In the data rows, 128 means zero.
Some points, one per row:
[ 60 128 126 119 116  88 137 134  93 119  94 199 138  89 117  87 134 131
 111 128 121 105 126 147]
[215  72  81 112  87 135 150 138 120 101 105 159 103 160 215  68 119 189
 122 136 123 111 136 169]
[103  87 186 123 118 137  73  96 188 123  99 167  90 105  90 155 230 222
 139  93 138  80 121 147]
[187 124  97 103 149  98  80 149 150 103 141 152 132  83 205 152 181 126
 140 112 145  93 126 152]
[158 146  85 133 177 113 103 131 220 212 122 113 241  48 255 208 204 103
 132 117 129  99 135 160]
[ 28 128 103 151 142  74  91  94 178 132 108 168 126  33 126 124 178 156
 114 145 115  92 149 163]
[ 84 106  77 105 111 120 127  77 124 141 118 121 119 120 137  94 100 120
 141 103 151 114 151 125]
[114  92  84 135 132  85 101 137 147 225 108 171 220  85 255 136 162 191
 122 111 132  86 149 144]
[118 127 166 128 174 152 118 119 174 135 132 129 104 128  93 131 142 114
 119 165 123  98 113 134]
[160 115 109 138 124 101 110  95  89  97 107 189 133 167  96 100  94 160
 143 129 126 118 157 122]
[ 99 110 107 159 104 135 129 100 123 124 134 146 123 147  88  99 114 157
 116 124 146 134 117 177]
[ 23 129 132 161 105 187 171 175  83 121 172 115 111 212 110  99 120 129
 132 105 122 176 130 159]
[ 89 116 147  96  89 104 107  96 137 123  97 152 106  81  93 112 112 133
 129 159 135 107 113 112]
[105 118  96 149 116 133 122 143 119 218 144 101 201  84 255 113 110 135
 123 129 144 137 102 130]
[110 150  60 112 140 124 122 113 114 163 116  80 106 146 145 149 111  78
 119 129 143 122 108  83]
[147  90 113 142 148 123 115  95 158 112  94 170 133 107 102 132 130 193
 111 104 135  73 155 148]
[177  91 134 159  78 151 165 151  81 113 135 146 121  74  80  88 100 213
 108 116 135 156 129 151]
[167  95 110 172 145 163 131 144 165 103 122  62  98 175 134 139 129  89
 136 132 133 126 131  45]
[150 157  97 120 162 124  93 135 197 116 112  75 121 135 129 184 173 102
 150 134 128 128 111  73]
[168 134 214 115 140 120 110 123 154  91 127  95 124 123  82 193 181 113
 164 150 121 108 144 163]
[ 46 140 137 117 132  88 134 130 126 140 108 219 117  31 106 100 148 118
 104 111 123 108 119 150]
[216 144 103 151 137  78 142 145 114 111 141 207 123  94 199 118 121 123
 136 136 130 132 122 145]
[130 141 237 129 119 135 156 151 101  97 129  96 141 156  76 109  75 117
 150 165 128 154 125 129]
[143 119  50 111 170 127  91  85 180 124 107 174 138 136 103 134 160 157
 122  96 121  57 136 111]
[159 170  64 176 139 181 149 204 113 133 227 121 125 115 204 144 116  53
 133 117 124 209 147 171]
[132 166 232 102 127 146 152 179 100 102 167 125 124 140  76 153 104 125
 153 149 115 155 111 120]
[159 114  82 111 101 117 117  94 107 101  99  59 135 142 133 118 110 117
 162 108 123 116 154  54]
[128 149 208 166 100 178 152 173  88  86 192  84 112 173  75 147 103 142
 135 163 119 156 134 135]
[124  82  66 104  96 132 135  65 109 122 100 121 103 134 105  82  77 132
 111 112 121 115 161 134]
[ 97 165  64 113 186 163 108 136 141 213 134 135 233  87 255 185 162  57
 127 102 129 154 131 172]
12 more points follow, each with its number after it:
[145 194 103 144 174 184 161 182 148 117 229  60 118 120 103 171 101   0
 160 106 120 170  84  64] 0
[105 153  88 103 171 125 152 131 174 140 126 144 142  91 142 150 119  58
 123 112 132 128 117 144] 1
[118 126  81 129 116  74 112 102 105 133 102 211 106  96 102  84 105 119
 112 127 120 122 151 142] 2
[ 81 114  84 117 141 150 120 107 149 140 113 125 121 107 101  99 101  80
 115 131 128 108  84 148] 3
[ 70  40 147  99  61  95 154 106 113 135  96 168 117 185 112  38 121 222
 129 145 132 114 143 157] 4
[143 118  72 131 101 136 125 102 122 110 105 125 107  70 193 101 116 127
 148 113 135 110 122 142] 5
[129 103  90  93 144 121  80 170 174 140 139 131 120 101 201 143 182 138
 123 145 112  92 131 171] 6
[ 88 182  60 121 129 103 146 128 122 152 127 103 115 116 159 130 130  90
 115 117 144 156 122  63] 7
[222 115  73 122  77 123 126 135 108 109  93 157 122 108 204  76 127 195
 158 116 119 134 127 145] 8
[178 158  94 141 205 147 133 148 201 109 141  75 111 143 118 207 166 108
 136 125 115 114 128  77] 9
[ 55 176 133 127 113 112 174 154  92 149 124 191 139  82  95 119 118  80
 117 130 128 153 134 174] 10
[208 143  92  96 152 114 147 152 137 109 126 145 125 155 203 154 120  71
 124 123 142 125 151 160] 11
Which three of these numbered points are nearest to each point below, looking only along the 2 directions in which the first points spread most? Their numbers follow each, nearest first.
[143 143 218 111 145 157 160 191 111  85 161  43 122 155  88 137 137  68
 144 181 123 159 156 136] > 0 9 10
[ 81  90 139 114  88  62 108 128 133 134 113 181 122  69 100  98 142 138
 104 116 103  95 115 126] > 2 4 3
[ 84 116  77 113 111 100 104  84 114 222 106 194 249  86 255 103 129 115
 139 111 130 127 120 168] > 6 1 5
[104  39  56 166  58 143 145 145  88 133  90 141 126 167 212 114 109 255
 128  85 144 125 127 154] > 8 3 5
[ 99 130  83 157 125 146 154 126 132 143 139 131 103 139 111 111 100 125
 108 105 108 139 106 149] > 10 3 8
[171 130  73  98 120 136 155 140 153 133 126 147 123 148 140 127 107  68
 115 121 145 113 125 127] > 7 9 1
[155 126 125 176 111 173 181 164 113 129 155 149 113 186 108  90 107 176
 134 124 129 157 142 159] > 10 3 9
[112  65 213  89  89 107 132 102 116 107 106  90 103 155  76 132 117 193
 157 168 123 119 128 134] > 4 10 2
[127 105 151 129 151  86  78 108 144 118 128 157 126 108  79 118 154 147
 109 167 120  81 124 109] > 2 4 3
[144  76  89 158  66 149 135 144 146 109 110 157 129 149 187  98 150 171
 138  99 151  88 115 183] > 8 5 3
[124  98  87 168 116 151 122 156 148 125 123 130 130 158 210  84 145 130
 119 106 128 108 116 177] > 1 7 5
[ 97 151  74  92 170 144 112 126 138 131 133  67 127  94 136 176 155  69
 114 122 140 128 111  71] > 7 11 9
[126 143 120 122 144 154 125 165 131 105 175  40 111 142 144 168 142  73
 143 123 123 143 118  85] > 9 0 11
[136 173  88 122 170 158 126 188 157 146 142 114 116 151 186 142 151  87
 106 128 113 108 142 162] > 11 7 9
[123 150  89  89 136 117 147  71 103 142 131 199 113 153 145 119  57 117
 113 118 117 119 129 153] > 3 10 8
[226 136 118 130 148 154 120 137 167 124 156 118 127  51  86 116 210 104
 125 129 122 115 139 142] > 8 3 5
[143  72 138 147 119  59 101 108 173  94 103 110 129 141  99 172 159 219
 169 117 119  37 169  59] > 2 4 3
[127 135  81 182 166 177 146 138 166 145 188 156 112 144 111 122 123  70
  95 100 111 134  90 138] > 9 7 11
[122 103 116 157 113  34 106 100 134 141 114 189 101 131 120 114 114 237
 129 121 110  56 174 128] > 2 4 3
